In the data rows, zero lies at 4.5, halfway between 4 and 5.
Every row has a hidden score from 0 to 12. What is each row's score? 6 is about the middle.
[4, 5, 5, 5, 8, 6, 1, 1] >> 11
[4, 6, 6, 4, 4, 6, 3, 3] >> 4
[6, 3, 4, 4, 5, 3, 5, 3] >> 9
[4, 5, 3, 3, 7, 1, 4, 3] >> 12
[2, 3, 7, 7, 6, 4, 4, 4] >> 4
[5, 6, 5, 5, 4, 5, 5, 5] >> 6
[6, 6, 7, 5, 5, 6, 4, 5] >> 5
[5, 5, 4, 3, 6, 5, 3, 3] >> 10
[7, 6, 6, 5, 4, 5, 4, 5] >> 5
[4, 3, 7, 6, 5, 6, 5, 7] >> 3
[5, 5, 3, 3, 5, 2, 5, 3] >> 10
[4, 4, 4, 7, 6, 5, 5, 6] >> 9
[7, 3, 2, 2, 5, 3, 4, 3] >> 12
[3, 8, 5, 3, 2, 2, 4, 2] >> 3
[3, 2, 9, 8, 5, 7, 6, 8] >> 0
[7, 2, 3, 4, 4, 4, 5, 4] >> 10
[6, 4, 7, 5, 0, 5, 7, 7] >> 0
[6, 4, 5, 5, 3, 6, 3, 6] >> 5
[4, 3, 3, 7, 7, 5, 5, 6] >> 11
[4, 3, 6, 5, 5, 5, 5, 6] >> 5
[7, 2, 5, 5, 5, 5, 5, 4] >> 8
[3, 7, 6, 4, 4, 5, 4, 3] >> 3
[1, 4, 5, 5, 6, 4, 4, 4] >> 6
[3, 6, 5, 3, 2, 3, 5, 3] >> 2
[3, 6, 5, 4, 3, 4, 5, 3] >> 4
[1, 6, 6, 5, 7, 3, 4, 4] >> 6
[4, 1, 3, 7, 6, 5, 5, 6] >> 10
[4, 3, 8, 8, 6, 8, 6, 7] >> 3
[7, 1, 4, 3, 5, 4, 4, 4] >> 10
[7, 2, 3, 4, 4, 5, 5, 5] >> 10
[3, 5, 1, 2, 7, 1, 4, 4] >> 12
[4, 5, 2, 3, 6, 3, 5, 4] >> 12
[6, 4, 3, 3, 2, 3, 9, 9] >> 6
[2, 6, 5, 5, 4, 3, 4, 2] >> 4
[1, 3, 6, 6, 5, 5, 4, 4] >> 3
[6, 5, 4, 6, 4, 5, 5, 6] >> 7
[2, 8, 4, 3, 3, 2, 4, 2] >> 5
[5, 5, 5, 5, 8, 7, 1, 2] >> 11
[1, 5, 3, 4, 5, 2, 4, 3] >> 8
[6, 3, 3, 3, 5, 3, 5, 3] >> 11
[4, 3, 3, 7, 7, 5, 5, 6] >> 11
[3, 3, 4, 5, 4, 4, 4, 5] >> 6
[7, 5, 1, 1, 5, 1, 4, 4] >> 12
[5, 4, 6, 4, 2, 6, 6, 6] >> 1
[4, 6, 5, 3, 2, 3, 4, 3] >> 3
[5, 5, 4, 2, 4, 6, 4, 4] >> 7
[6, 5, 3, 3, 4, 3, 6, 4] >> 9
[2, 7, 5, 4, 4, 3, 4, 3] >> 4
[6, 6, 6, 5, 5, 6, 4, 5] >> 6
[5, 3, 4, 8, 6, 6, 5, 7] >> 9
[5, 3, 3, 7, 5, 5, 5, 6] >> 9
[7, 8, 6, 2, 2, 7, 4, 3] >> 3
[5, 4, 2, 3, 6, 2, 4, 4] >> 12
[5, 6, 7, 4, 4, 7, 1, 2] >> 3
[4, 5, 5, 3, 7, 5, 2, 3] >> 9
[6, 7, 5, 3, 3, 7, 3, 4] >> 5
[3, 3, 5, 5, 5, 4, 5, 5] >> 6
[3, 1, 3, 4, 5, 2, 5, 4] >> 9
[6, 6, 6, 4, 4, 8, 0, 1] >> 6
[3, 3, 6, 6, 6, 6, 5, 7] >> 5
[5, 3, 5, 3, 4, 3, 5, 3] >> 6
[4, 4, 2, 6, 6, 5, 5, 6] >> 12
[6, 4, 6, 5, 0, 6, 7, 7] >> 0
[6, 5, 4, 7, 5, 5, 4, 7] >> 8
[3, 6, 5, 3, 3, 3, 5, 3] >> 4
